In the data rows, 128 means zero.
Some points, one per row:
[ 57  74  75  98 108 118 105  92  83 113 159]
[182 196 181 210 191 222 233 181 212 204 170]
[ 99 104  86  79 108  93  98 120  84  97 103]
[110 144 125 149 138 142 129 131  95 143 125]
[102 141 170 171 154 173 187 120 138 127 147]
[105 114  97 119 146 117 111  92 100 113 103]
[200 183 175 181 178 167 202 175 162 172 181]
[171 178 170 115 102 119 137 153 162 166 120]
[132 164 181 149 167 176 163 175 139 190 142]
[135 102  92 156 148 156 141 147 166 151 120]
[145 170 164 136 127 141 144 125 127 152 109]
[106  99 131 156 128 135 144 125 116 141  92]
[130 151 142 143 140 128 128 131 114 130 120]
[120 138 175 161 178 141 137 125 102 119  97]
[ 79  67 114 124 157 133 113 114 108 115  97]
[147 132 170 144 184 161 151 175 183 174 159]
[118 120 125 132 138 126 137 147 131 144 153]
[ 93  77  97  96  90  93  97 120  94  96  81]
[147 151 109 116 109 102 115  86  95 115 153]
[105  79  75 118 127 137 131 125 119 153 131]
[168 195 175 154 141 120 120 136 116 100  86]
[121 129 114 126 119 116 120 103 120 130  92]
[90 72 81 98 91 85 70 75 83 92 75]
[115 121  92 113 106 120 133 114 145 133 120]
[147 111 131 125 115 119 113 136 134 104 131]
[ 62  63  75  81 121  96  80  75  37  42  75]
[143  98 131 130 170 143 159 103 125 115 153]
[100 109  97 116 148 145 142  97 140 170  86]
[112  94 153 130 115 116 109  97  96 122  86]
[ 96  71  75  70  75 100 112 109  97  94  86]
[151 152 164 145 145 149 150 170 152 145 164]
[113 105 103 106 152 146 131 114 121  90  92]
[83 83 75 90 89 94 88 75 69 54 75]
[146 165 136 137 164 177 183 159 171 148 153]
[108  90  92  86  98  88  82  86  67  78  81]
[ 77 114 136 121 146 153 152 170 131 102 114]
Here are 24 more points, each followed by its number:
[195 159 159 165 188 182 156 142 169 147 131] 0
[ 87 114  97 117 105  99 107 120  94 116  97] 1
[156 167 170 144 152 128 154 159 170 144 142] 2
[123 164 164 125 130 110 119 153 134 138 175] 3
[150 152 164 150 161 160 147 159 137 126 147] 4
[172 192 175 154 148 161 158 153 149 127 170] 5
[118 109 153 137 149 130 127 164 133 126 164] 6
[164 176 147 155 132 127 152 147 147 145 147] 7
[165 147 131 147 140 140 132 136 117 142 131] 8
[141 105 103 139 131 131 138 142 124 141 164] 9
[ 93 113 147 124 121 103  69  75  97 104  86] 10
[182 214 181 210 185 167 188 181 183 183 181] 11
[160 161 170 198 172 142 149 153 155 149 136] 12
[110  98 114 120 149 163 135 142 118 112 114] 13
[198 165 175 156 177 222 213 181 221 202 181] 14
[157 160 159 153 176 159 149 175 167 192 175] 15
[106  98 109 124 118 101 117  86 110 118 125] 16
[102 131 120 115 109 113 132 142  93 109 125] 17
[134 165 103 111 124 127 116 125 109  96 159] 18
[119  95  81 103  95 107 115 103 106 143 175] 19
[ 82  86 103  95  91  93 122  81  84  74  86] 20
[138 122 125 120 134 127 127 142 132 132 164] 21
[157 123 142 151 128 128 127 159 154 159 153] 22
[154 157 136 134 146 120 133 131 170 156 125] 23
Which of these numbered points is nearest to each point below, ignoring the direction in which the first points spread most? Its number follows each.
[119 150 147 167 206 198 192 181 160 152 103] > 13
[136 125 164 180 152 142 148 109 132 102 114] > 12
[141 155 159 113  99 101 131 142 138 146 170] > 3
[ 96  69  86 118 100 107  96  81  96 101 103] > 16
[ 97 111  81  96 105  76  98  86 128  99  97] > 23
[121 136 109 115 127 137 111 153 151 154 159] > 15
[108 129 120 149 141 131 141 181 131 131 114] > 1
[109  95 109 101  93 111 115 114 103  83  97] > 20
[180 164 175 167 132 134 168 159 143 173 164] > 7
[ 85  72  86  65  89  97  73  81  77  67 125] > 21
[119 108  97  87  90 106 102 103 136 114  81] > 23
[112 109  97 112  89  97 111  92 119 149 147] > 19
[123 127 153 102  82 104 102 131 124 124 114] > 2
[133 139 120 141 135 153 136  86  98  59  81] > 0
[104  99  97  91  85  89 139 153 172 133 131] > 22
[189 152 170 139 159 133 153 136 142 114 181] > 5
[128 111 120 135 128 142 173 164 134 143 170] > 9
[127 180 181 175 203 171 185 175 140 125 142] > 4
[150 124 147 134 127 126 144 120 155 154 142] > 16
[115 132 153 133 180 147 140 175 163 149 103] > 13
